One turn sends every row of this set to another row. A few are shown first. Where does it send the rows asked after them?
k_961: [ 11  -4  -5  15  -1  -1  30 -17 -18  16  -3 -20 -11 -25  -2 -11  48 -13
 -25  11  -8   3   8   6  13 -15  15   2 -10 -10   9  -6   8 -20   3  13
  -7  32 -20  11  -9   8  -2  -1  12 -24   6]
k_606: [-18   2  17   0   9   2  -3 -26   1  -2  -2 -11  26  28 -23   0  -3 -17
   7 -11 -11  -2  13  -4   2   0 -19  -6  -1   4  17   5 -19  -4 -12  -2
  -8  -5   2  17   8 -19   6  20  -3   4 -20]
k_132: [-19   3  15   1  11   4  -4 -26   3  -2  -3 -14  22  27 -22  -1  -7 -16
   6 -11  -8  -3  17  -7   0  -1 -20  -5  -2   3  17   6 -20  -6  -9  -3
  -7  -4  -1  17   8 -18   5  23  -3   5 -20]
k_401: [-20   5  16  -1   8   2  -5 -26   3  -3  -1 -11  24  27 -20   2  -7 -16
   6 -12 -11  -3  13  -6   1   2 -20  -7  -1   1  16   6 -20  -4 -11  -2
  -7  -3   1  13   6 -19   7  24  -3   3 -21]
k_804: [ 13  18  -7   8 -10  10  16  -9 -10  21   7 -10 -16 -33  13  -5  32  -7
 -27  10 -16   4   8  -2  17 -23  10   3 -11 -26  12  -7   6 -17  15   9
  -5  35 -14  -2   0   6   2  17  12 -26   8]
k_740: [  8   2  26 -19  36  -3  21  -3 -19 -16 -21 -11  -2 -13  35  14 -18   5
   9   0  12  13  10 -18  11 -24  13  -7   1   2 -12   0 -14  26  26  11
  -7 -14   3  -2   5  -7  -7   5   0   5  15]
k_816: [  6   5  16   5  25 -10   8  27   5   2 -22  -5  17   6  23   9 -17 -10
   0  -4  15   1   3 -20   2 -19  19  -3 -12  19  -5  -1 -17  13  -2  -9
  -8 -31  -2  -6  21 -12  23  -8 -10  19   1]
k_525: [-24  -5   2  24  -2  -7  -5  10 -17   7  18  -2 -13   3   4  -3   4 -14
 -13 -29 -16   1   3  -3 -14 -11   2  24  -2   0   4 -11 -29   4   3  18
  -2  -3 -13 -30   3  -3 -13 -43 -16  -9   0]
k_925: [ 12  -4  33 -17  35  -6  27  -4 -29 -13 -22 -10   6  -9  26  12  -3   1
  12   2  10  17   4 -11  14 -27  16  -7   2  10 -11  -4 -12  30  23  13
  -9 -20  11   5   9 -10  -6  -4  -2   6  14]
k_301: [  7   6  22   1  20 -15  10  24  -1   1 -18   1  23   9  21  15  -9 -12
   2  -6   9   5 -10 -15   9 -13  21  -7 -10  19  -6  -2 -15  20  -8  -6
  -8 -31   9  -8  21 -13  26  -9 -11  17  -2]
k_982: [ 17   9  -1  13 -10   7  24 -10 -20  27   3 -10  -9 -29   1 -10  49 -11
 -23  12 -16   6   7   6  20 -28  15   6 -10 -15  14 -10   7 -15  12  10
  -8  28  -8  10   5   5   1   5   9 -22   9]
k_787: [ 15  16   2   5 -17   3  20 -13 -18  22  11  -1  -6 -28   8   1  45 -10
 -24   9 -23   9  -8   5  26 -16  13  -2  -8 -25  11  -8   9  -9   8  12
  -5  33  -1  -3   1   3   8  13  10 -28   5]
k_386: [  6   7  -8   8  -4  -1  21 -17  -6  10   4 -15 -18 -30  12  -3  30  -7
 -28   8 -11   1   3  -1  11  -5   9  -4 -10 -24   6  -3   7 -21   3  12
  -3  41 -23  -4 -15  10   0  14  14 -29   4]
k_315: [-23  -5   6  23  -6 -10  -3   8 -21   7  20   2  -8   6   1   0  11 -15
 -12 -29 -19   3  -5   1 -10  -8   4  22  -1   1   3 -12 -27   7  -1  20
  -2  -4  -6 -31   4  -5 -11 -45 -18 -10  -1]
k_472: [  9   3  33 -24  31  -8  22  -5 -24 -18 -15  -3   6 -10  34  21 -10   4
  10  -1   6  17  -5 -13  18 -18  14 -13   3   1 -13  -2 -13  33  21  14
  -7 -14  14  -7   4  -9  -3   5  -1   2  11]
k_86: [  4  12  18  -1  20 -13   3  25   8  -3 -17   2  17   5  30  18 -22  -8
   0  -7  10   2  -7 -21   7 -10  17  -9 -10  12  -7   0 -16  17  -6  -7
  -6 -26   2 -16  18 -12  26   0  -9  14  -1]
k_217: [-26  -1   4  21  -6  -9  -7   9 -15   4  22   3 -11   3   7   3   2 -13
 -14 -30 -19   2  -5  -3 -11  -5   0  20  -1  -4   2 -11 -28   6   1  19
  -1  -1  -9 -36   1  -4 -11 -39 -17 -12  -2]
k_275: [ 10   2   2   6 -10  -8  28 -20 -18  13   7  -9  -5 -24   2   0  50 -11
 -24   8 -18   7 -12   8  21  -2  14  -8  -7 -18   6  -6  10 -11  -5  15
  -4  36  -7  -1 -13   6   6   6  11 -30   1]

k_740 moves to k_472
k_315 moves to k_525
k_386 moves to k_275
Where do these go?
k_86 moves to k_301
k_132 moves to k_401
k_787 moves to k_982

One turn sends every row of this set to another row. A few are shown first. Where does it send the rows asked after them?
k_190: [-21  30   0 -48 -18 -10  28   1 -16 -13  -5  -4   8   9   5  10  -4 -33
 -13  -7 -22 -29  -3   4   2  22  33   0 -27  -2   0 -17  17  29  46  -6
  26  15   5   2  13  47   9  16  15  23   6   1   1   5]
k_966: [-16 -15  -4  12  -3  -7 -10   5 -11 -24   4  -9   5  25   2   5  -6   3
 -18   2 -10  34   9   2   7   7   4  -8 -26  19  22  -4  35  25   7   9
  -2 -14 -12  -5  10  21  10  12 -21  20  12   0 -18 -10]
k_867: [-10 -16  12   0 -26 -20  -3  -8   2 -23  -1  -3 -14  43   7   1 -11  -6
 -12   3  12  22  -1  -2   2  11   1 -17 -22   8  18  -1  30  26  -3   4
  -1  -5  -9 -17  26  17   4   9 -12  25  18   4  -4 -13]
k_848: [ 10   8  -7 -19  27 -16  12 -20 -13 -14   5  -4  13   4   0  -1 -18 -12
 -24   3 -22  11  16  11  11  22 -14  33  26  -9   7 -21   2  43  23   5
   3 -19  -8   9 -17  22  13  21 -24  15  24   4  -9  -1]
k_4: [ -7  30   4 -30 -25 -21  23 -12 -11 -10  -6   5   8  36  15  12 -16 -18
 -16  -3   0  -6   4  13   7  35  23   0 -19   1  -4 -14  22  39  41   1
   9   3  -4   0   9  32   0  17  -1  46  38  13  -9   0]
k_676: [ 17   6   9 -28   2 -29  17 -35   0 -13   0   3  -8  23   5  -4 -22 -20
 -18   4   3   1   7   8   8  24 -19  25  30 -20   3 -18  -2  47  11   0
   4  -9  -6  -2  -2  18   8  18 -19  22  35   9   2  -5]
k_998: [-11  32  -8 -22  -7 -13  20  -1 -21 -10  -2  -2  22  21  11  14 -12 -12
 -20  -4 -19   1  10  14   8  32  25   7 -22   8   0 -16  25  37  49   4
   9  -3  -7   7  -3  36   5  18  -5  40  32   9 -19   3]
k_761: [ 23 -14 -21 -25 -16 -15  16 -20 -16 -24   0  18  19  -2 -19   7 -18  -3
   3 -12   8 -16   3   1   1   8 -33  -7  -3  -7  10 -25  -2   2   3  11
  17   1  -5 -15  -7  15  25 -23  -6 -19  11 -14 -10 -32]
k_112: [ 14 -11  16 -31 -54   9  17  -5 -20 -12   0  -6 -18  20   7   8   2 -27
 -10 -34   1   3  -8 -14  -7   8  -7  -2  -7 -27  -7  -6  10  25 -14  -5
   5  12  -3 -17  -3  10  11   7  11  32  -7   1  12  29]
k_901: [-32 -16   1 -21 -13  -2   4  10  -7 -26   1 -13  -8   6  -5   0   5 -22
 -10  -2 -18  -8  -6 -11  -2  -6  13 -16 -34   8  24  -7  25  13   7  -3
  23   9   2 -11  29  39  16   8   5  -5 -26 -11   7  -6]
k_403: [ 14  -8  -4  -7 -24  19   8   8 -35 -12   6 -12   9   9   5  13   1  -6
 -20 -31 -20  33   9  -4   2  11  -6  13  -7 -11  -5  -9  20  25  -4   5
  -8 -10 -11  -1 -27   8  13  11  -8  38   2   0 -12  31]
k_92: [-30 -15 -10  -3   6   2  -6  17 -16 -26   4 -17   9   2  -5   5   3  -6
 -17  -1 -30  15   6  -4   4  -2  11  -8 -31  20  26  -8  32  15  13   4
  12  -7  -5  -1  10  34  17  11  -9   1 -14 -10 -11  -6]
k_993: [ 21 -10  11 -14 -45   7  11  -6 -24 -11   2  -5  -8  26  10  11  -4 -12
 -14 -31   2  25   3  -7  -1  15  -9   4  -3 -21  -8  -7  17  29 -13   1
  -7  -1  -9 -11 -14   3   7   8  -4  44  12   7  -3  27]
k_535: [ 24 -13 -20 -22 -13 -14  14 -17 -20 -24   1  18  21  -3 -20   7 -19  -2
   2 -11   6 -14   4   2   2   9 -34  -7  -3  -6  10 -26  -1   3   4  14
  16  -1  -7 -15  -9  14  25 -23  -7 -18  12 -13 -12 -33]
k_755: [ -3   6  -9 -36  33  -8  18  -9 -18 -16   6 -11  15 -18  -8  -2  -8 -25
 -22  -1 -38 -10   9   3   7  10  -7  33  20 -10  11 -24  -2  35  26  -1
  18  -9   0  12 -14  36  21  19 -12  -5  -3  -6   0   2]
k_788: [ 22 -14 -22 -22 -13 -14  15 -17 -19 -23   1  17  22  -5 -21   8 -19  -3
   2 -12   4 -14   3   1   1   9 -34  -7  -3  -5  11 -26  -2   0   5  13
  17   1  -6 -14  -8  16  26 -22  -6 -19  10 -15 -12 -30]
k_697: [ -4   4   4 -54  10 -15  25 -18  -7 -15   1  -6  -6 -10  -6  -7  -6 -39
 -15  -2 -24 -32  -3  -4   0   7  -7  24  18 -22   7 -22 -10  32  19 -10
  27   8   8   1   5  38  19  18   2  -9 -10  -6  16   0]
k_329: [  1 -12   7 -36 -38  20  18   9 -30 -14   3 -13  -6  -3  -1   9  10 -30
 -11 -36 -19  -3  -7 -16  -7   0   1   3 -13 -24  -4 -10  11  16  -5  -6
  13  12   2  -9  -8  21  19   8  15  18 -27  -8  11  32]
k_317: [  2  -9  -6 -21 -18  26  12  16 -39 -12   8 -16  10  -9  -1  13   9 -16
 -17 -34 -32  15   5 -11  -2   1   1  12 -12 -12  -1 -11  17  18   0  -1
   6  -1  -3   1 -23  19  20  11   4  20 -21  -8  -5  33]
k_489: [ 24 -15 -20 -24 -14 -16  16 -18 -17 -24   0  18  19  -2 -19   6 -19  -3
   2 -11   7 -14   4   1   2   9 -34  -8  -4  -7  11 -25  -1   3   3  13
  16   0  -6 -14  -8  14  25 -22  -6 -17  13 -13 -11 -32]
k_144: [-22  31 -11 -35  -2  -5  24   7 -25 -12  -1  -6  24   5   5  13  -4 -21
 -18  -7 -31 -13   6   9   5  25  31   6 -26   8   1 -19  23  30  53  -1
  20   3  -1   9   0  44  11  18   5  26  11   0 -10   7]
k_422: [-20 -19  15 -21 -34 -15   3  -5   5 -26  -2  -5 -23  30   3   0  -3 -22
  -8   0   8  -5 -10 -10  -3   0   5 -24 -27  -1  19  -2  23  19  -3  -4
  16  12   0 -20  38  28   8   8   3   9  -6  -3  10 -11]
k_218: [ 21 -14 -21 -25 -14 -15  16 -18 -18 -23   0  17  20  -5 -20   7 -18  -4
   2 -11   6 -16   3   0   0   8 -33  -7  -5  -6  11 -27  -2   1   3  12
  18   2  -6 -13  -7  15  26 -23  -5 -19   9 -15 -10 -31]
k_765: [  9   3  16 -49  -9 -27  25 -35   4 -14  -1   2 -19  16   2  -8 -16 -36
 -13   2   2 -25  -5   0   0  16 -14  18  25 -28   3 -17  -9  40   9  -8
  20   7   3  -7  11  27  10  17  -3   7  13   4  19  -4]
k_473: [-12  29   9 -46 -33 -21  29 -11  -8 -11  -7   2   0  29  12   8  -9 -31
 -12  -5  -3 -24  -4   6   1  28  26  -4 -22  -6  -5 -15  17  35  40  -5
  19  17   2  -5  19  39   3  16  12  35  23  10   4   0]

k_676 moves to k_765
k_218 moves to k_788
Where do these go?
k_144 moves to k_998
k_317 moves to k_403
k_966 moves to k_867

One turn sends every row of this set to another row. A few are shown first. Where does it send the rows asked after them?
k_645: [  4  -6 -19  -3   0  -5 -14   7 -11 -11  61   3  -2   1   7  14]
k_199: [  4  21  -9 -15  -5   5  11  -2  10 -10  -5  10 -18   8  -2 -23]
k_479: [ -7 -22  -1 -19  14  12 -12 -10  -9 -12  -8  13 -17  -7  38  -3]
k_661: [-11 -21  -6  21  -2 -19 -18 -10  -7  -2  44   6 -14 -12   7   6]
k_171: [ -4  -4  -9   6  13  -9 -10   0   6 -10  60  16 -14  -8   5   4]
k_850: [  1   6  -5  -6   5  -4 -19  -4  -5 -25  60   2 -10 -15   4  10]
k_55: [ -3  -9 -16   3   3  -8 -11   5 -14  -4  58   9   1 -11   4  18]
k_80: [  4 -21  -5 -28  16  -1 -16  -6 -14   3  -9   6 -14  -8  34 -11]
k_875: [ -5  22 -11  -9   4  -8  11  24   5 -13  -9  -8 -21  10  20  12]
k_859: [  6   6  -4  -8   7 -11 -21  -3  -9 -11  58  -1  -8 -22  -1   5]
k_902: [ -8 -25  -3 -17  13   8 -11  -9 -15  -2 -10  14 -11 -13  35   2]
k_712: [  0  27  -8 -15   5 -14   7  23   0  -8 -12 -13 -17   2  16  10]
k_404: [ -4   4 -23  -5 -16  11  18   6  -4  -5  -5  14   0  16   1  -3]
k_350: [ -5  20  -8 -14 -19  15   9  -6 -12 -16 -10   4   1 -12  -3  -1]
k_912: [ -1   5 -21  -6 -14   4  17   8  -8  10  -7  14   3   7  -4  -6]
k_895: [  5 -18 -15   4  -5 -20 -24  -3  -5 -12  50  -7 -20  10  14  -4]
k_735: [  7  22 -12 -22 -18   8   5  -2 -14  -9  -7  -4   2  -6  -4  -8]
k_569: [-15  24  -3  -2   4  -5  13  16   2 -13 -15  -4 -17 -10  14  20]
k_478: [  6 -24 -10 -28  12   6 -15  -3 -16  -4  -6   5 -13   1  38  -5]
k_997: [  5  -1 -13  -2  14 -15 -13   5   2  -4  61   9 -16  -3   4  -2]
k_774: [-11  20 -10  -4   1  -3  11  21   0 -18 -11  -5 -16   4  18  22]
k_882: [ -3 -21  -2 -24  13   3 -15  -9 -19   3 -10   8 -11 -19  31  -4]
k_444: [  8 -10  -7   0  -1 -28 -29  -9  -8  -4  45 -10 -19  -8   8 -10]
k_941: [ -4  22  -9  -9   4 -15   9  25  -6   2 -13 -10 -10  -4  13  15]
k_140: [-11  21  -5  -1   8 -14  14  22   1   0 -14  -1 -15  -8  12  15]
k_169: [-11 -13  -1  15  -2 -12 -23 -17  -2 -22  46   3 -23 -12  11   3]
k_960: [ -5  18  -4  -8  -3   4  13  -4   7   0  -8  17 -13  -7  -6 -20]
k_644: [ -1 -15 -10   7 -11  -9 -25 -11 -10 -27  48  -7 -16   1  14   8]
k_136: [  0 -14  -7   7  -5 -24 -26  -9 -19   1  43  -8  -9 -19   5   5]
k_529: [  0 -20  -5 -26  10  12 -16  -8 -13 -15  -7   6 -15  -2  38  -2]

k_169 moves to k_661
k_479 moves to k_902
k_997 moves to k_645
Where do these go?
k_960 moves to k_912
k_569 moves to k_140

One turn sends every row of this set to another row. A few are shown first. Where does it send the rows asked after them?
k_114: [ 16  -5   6 -28  -9  -8  24  -7   0 -18  20 -16  29   7 -18]
k_981: [ -9   1  15 -29  -8  28  -8  11  -2  30   6 -24  16  -3 -13]
k_416: [-10 -18 -15 -19 -20   1  -3  16  13   8  20  -9 -13  15  16]
k_766: [  7  -8  41 -23 -18  16  10   3 -10  -1  -3   3  25 -18  17]
k_309: [-15  -8  10 -38   9  38  16  15  -5  11  15 -15  -4  -1   3]
k_784: [ -2  -7  12 -15  -6  -2   2  15   1 -50  14  -8  21  -2 -12]
k_361: [-11 -17 -14 -16 -24  -1  -7  10  13   9  18  -6 -12  17   9]
k_754: [  8  -3  20   2 -12  18 -12   8 -16   6  -9   2 -13   0  20]
k_768: [ -3  -9  12 -22  -3  -3   5  22   0 -49  19 -11  22  -4  -5]
k_174: [  3  16  -5   1 -22   1  18   9  17 -18  12 -25  29  10  -1]
k_748: [ -3  11  -2 -17 -13  -3  20  21  12 -11  23 -32  36   7  11]
k_976: [-11   1   8 -16  -8  34   3 -10  -1   9   1  -6  -7   6 -23]
k_810: [ -2 -12  13 -13 -13   3 -21   3 -25  14  -1   1  -9  11   8]
k_417: [ -2  -6  27 -22  -4   8 -16  18 -24  18   5  -6   0  -2  26]
k_484: [  3 -17   9 -15  -3  16  -4  23 -21   7   2  -1 -19   5  28]
k_640: [ 11  -7  39 -17 -20  20  13   2  -6  -4  -6   6  20 -18  17]
k_582: [  9  -8   0  -8 -13  -1  -5  34  12 -38  14 -21  23  -3  -5]
k_327: [  6  -1   6  -9  -7  48  11  19   9  12  -5 -17  -3  -5   1]
k_42: [  5  -8   3 -14 -14  -7 -11  31   9 -34  16 -23  28  -2  -9]
k_267: [ 23  -8   1 -23  -3   4  37   6   5 -27  18 -15  19   4  -3]

k_766 moves to k_361
k_976 moves to k_327
k_42 moves to k_784
Where do these go?
k_174 moves to k_267
k_754 moves to k_484

